In the rows, zero is written as 128.
Each named turn below is shown by a few rows before and after it. Which turns, in which order, take the first row of each later pair to the second? The first pair is answered.
K281:
[126 107 149 119 184 154 125 101 145 124 140 124 106 160 150 113 138 136
 135 134 141 150 143 162 119 101 141 151 204 132 182] => [ 97 127 145 105 124 165 105  64 142 139 133 147 102 147 126 115 150  88
 161 133 138 132 130 174 115 122 118 131 192 154 140]
[116 142 150 113 118 135  93  71 123 138 140 124 136 134 104 119 127  95
 150 139 150 128 135 151 128 133 127 133 174 162 149] => [113 144 131 111  85 129  78  91  95 140 113 134 105 137 105 128 141 137
 158 110 154 116 131 133 129 129 111 143 147 159 123]
[149 138 148  96 110 139 127 137 153 139 116 159 156 184 136 155 125  79
 179 139 133 125 184 158 148 142 105 117 105 141 174] => [151 139 132  97  90 131 109 154 134 144 102 167 147 188 135 166 131  97
 171 122 134 117 179 147 142 137  92 137  86 143 157]
[120 154 179 137 118 137 146 144 136  93 135 145 186 115 125 129 111 104
 128  96  90 161 110 151  92 152 128 100 137 123 145] => [116 158 156 131  86 132 131 149 126  96 106 158 177 112 118 130 121 117
 140  79  92 155 108 144  87 147 116 102 109 127 120]
K87:
[154 114 129 122 137 126 140 164 135 117 170 138 139  79 139 118 128 168
 114 119  97 139 125 131 105 150  99 143 120 106 119] => [152 138 135 122 136 113 114 159 129 115 168 144 145  91 130 117 129 168
 117 123 114 125 156 111 119 154 107 157 129 100 126]
[134 126 140 130 155 139 173 101 171 125 151 116 171  88 122 111 113  66
 120 151  99 147  95 138 141 124 134  81 130 102 143] => [160 122 140 129 191 138 158 122 152 123 174  99 149 113 123 118 118 104
 117 147 126 152 120 128 155 112 151 122 168 105 187]
[108 159 123 122  93 147 110 118 101 156  97 152 123 137 109 160 145  97
 132 120  86 150 144 132 134 122 103 130 134 186  94] => [125 128 114 125 108 147 119 134  96 158 107 141 101 138 134 176 159 131
 118  94  82 167 122 156 126  99 115 141 164 178 127]
K851:
[155 122 135 118 157 116 147 157 151 119 148 128 164 144 109 128 111 114
 122 123 115 104 152 112 162 160 137  93 118 136 130] => [142 110 135 113 141 140 168 132 162 132 146 149 152 120 122 133 124  91
 133 116  94 113 123 145 144 148 123  77 115 140 121]
[109 132 119 138  75 110 132 139 123 138 105 146 136 116 101 137 107 117
 119 103 125  98 147  88 134 144 111 115  57 140  81] => [ 87  98 126 108  76 142 105 101 120 153 112 142  97 118 110 152 142  88
 144  92 110 115 108 153 117 118 110 135 139 161 126]
[113 119 101 109 116 139 148 118 142 137 129 132 130 114 134 145 137 121
 109 133 129 135  90 107  91 113 108  93 103 132  73] => [124 108 117  94 144 150 120  97 136 125 144 114 101 136 140 144 152 132
 123 130 133 138  93 127  92 103 127 118 161 147 124]
[137 172 105 118 177 135  81 122 110 118 128 108 150 161 103 135 121 169
 110 177 124  93 145  77 153 122 130 170 143 134 144] => [109 180  91 126 127 137 123 118 119 125 108 139 183 120 104 126 120 122
 103 172  94  89 113  84 146 134 112 119  66 126  81]
K349:
[141  91 105 129 145 123 165 138 141 129 150 145 136 104 142 126 134 128
 116 122 102 150 100 128  90 145 147 114 104 124 127] => [136  92 111 128 141 123 159 134 140 134 149 147 130 107 142 123 134 132
 119 118  92 145 105 129  96 134 142 114  99 130 133]
[167 129 129 149 132 128 100 143 119 129 157 116 166 142 141 107 111 174
 102 117 171 146 171  90 153 140 130 169 115 113 135] => [158 139 122 143 116 120  98 153 111 141 144 129 165 142 140 109 104 169
 104 108 171 140 166  78 156 156 124 157  87 109 121]
[121 110 104 131 124 133  83 173 140 143  99 112  70 129 144 173 120 174
 149  92 121 118  95 159 114 120 151 154 131  91 162] => [129 102 104 138 151 136 103 185 142 145 117 107  90 128 145 160 110 180
 134  97 120 124 110 155 128 116 156 166 145  90 175]
Now pairs of rows:
Each pair is 2 to 3 turns apart.
[139 121 130 154 153  90 135 170 144 138 149 125 125 114 146  84 127 113
  95 124 153 149 134  99 141 116 115 121  58 104  85] => [140  77 132 125 148 107  89 150 132 152 143 113  68 129 150 101 159 137
 115 100 162 156  92 150 122  85 119 160 144 120 135] => K851 then K281 then K851
[150  87 132 140 186 129 156 142 131 134 149 114 125 122 140 125 132 147
 118 125 135 139 114 134 133 120 137 137 154 119 169] => [127 136 121 136 103 119 115 129 101 136 100 148 134 113 116 133 147 122
 135 117 134 103 121  95 131 146 108 120  62 129  97] => K87 then K851 then K281
[146  87 103 144 107  98 137 166 119 122 104 133 102 136 194 162 129 199
 108 101 146 117 105 133  99 120 140 157  87 132 145] => [116  94 111 114  67 132  77  85 119 125 107 140  88 157 165 162 152 134
 148 116 143 103  99 168  93 126 131 161 145 158 157] => K87 then K851 then K851
[146 166  81 119 105 120 126 161 119 120  81 123 139 120 119 127 106 178
 134 112 126 128 131  81 142 138 124 139 101 120  68] => [156 137 106 117 189 136 149 155 149 120 130  88 156 123 135 110  84 166
 116 138 127 156 155 120 145 137 150 145 179 108 141] => K87 then K87 then K281
[119 178 129 111 116 113  92  93 132 140 123 112 116 124  88 110 114 106
 168 113 162  83 185 125 121 155 119 145 105 162 128] => [136  96 113 129 168 123 166 159 154 139 129  90 104  90 158 124 123 146
 131  78 131 122 121 181  98 112 142 157 113 140 167] => K87 then K281 then K281
[121 140 133 119 154 133 105  98 113 115 160 110 114 148  98 141 137 142
 150 136 150 136 140 136 149 118 127 154 183 137 172] => [141 120 115 143 177 113 152 164 119 120 159 108 126 128 125 145 126 182
 117 120 141 149 123 121 146 106 131 149 126 112 164] => K851 then K87 then K87
[101 108 133 119 155 131 192 126 165 118 118 126 164 111 182 105 143 106
 126 137  99 123  93 144 100  74 117 148 101 106 122] => [ 95 116 126  96 104 140 124 104 131 124  92 143 131 127 158 107 169 108
 156 119 114 109  85 148  93  70 103 171 110 127 106] => K851 then K281 then K281
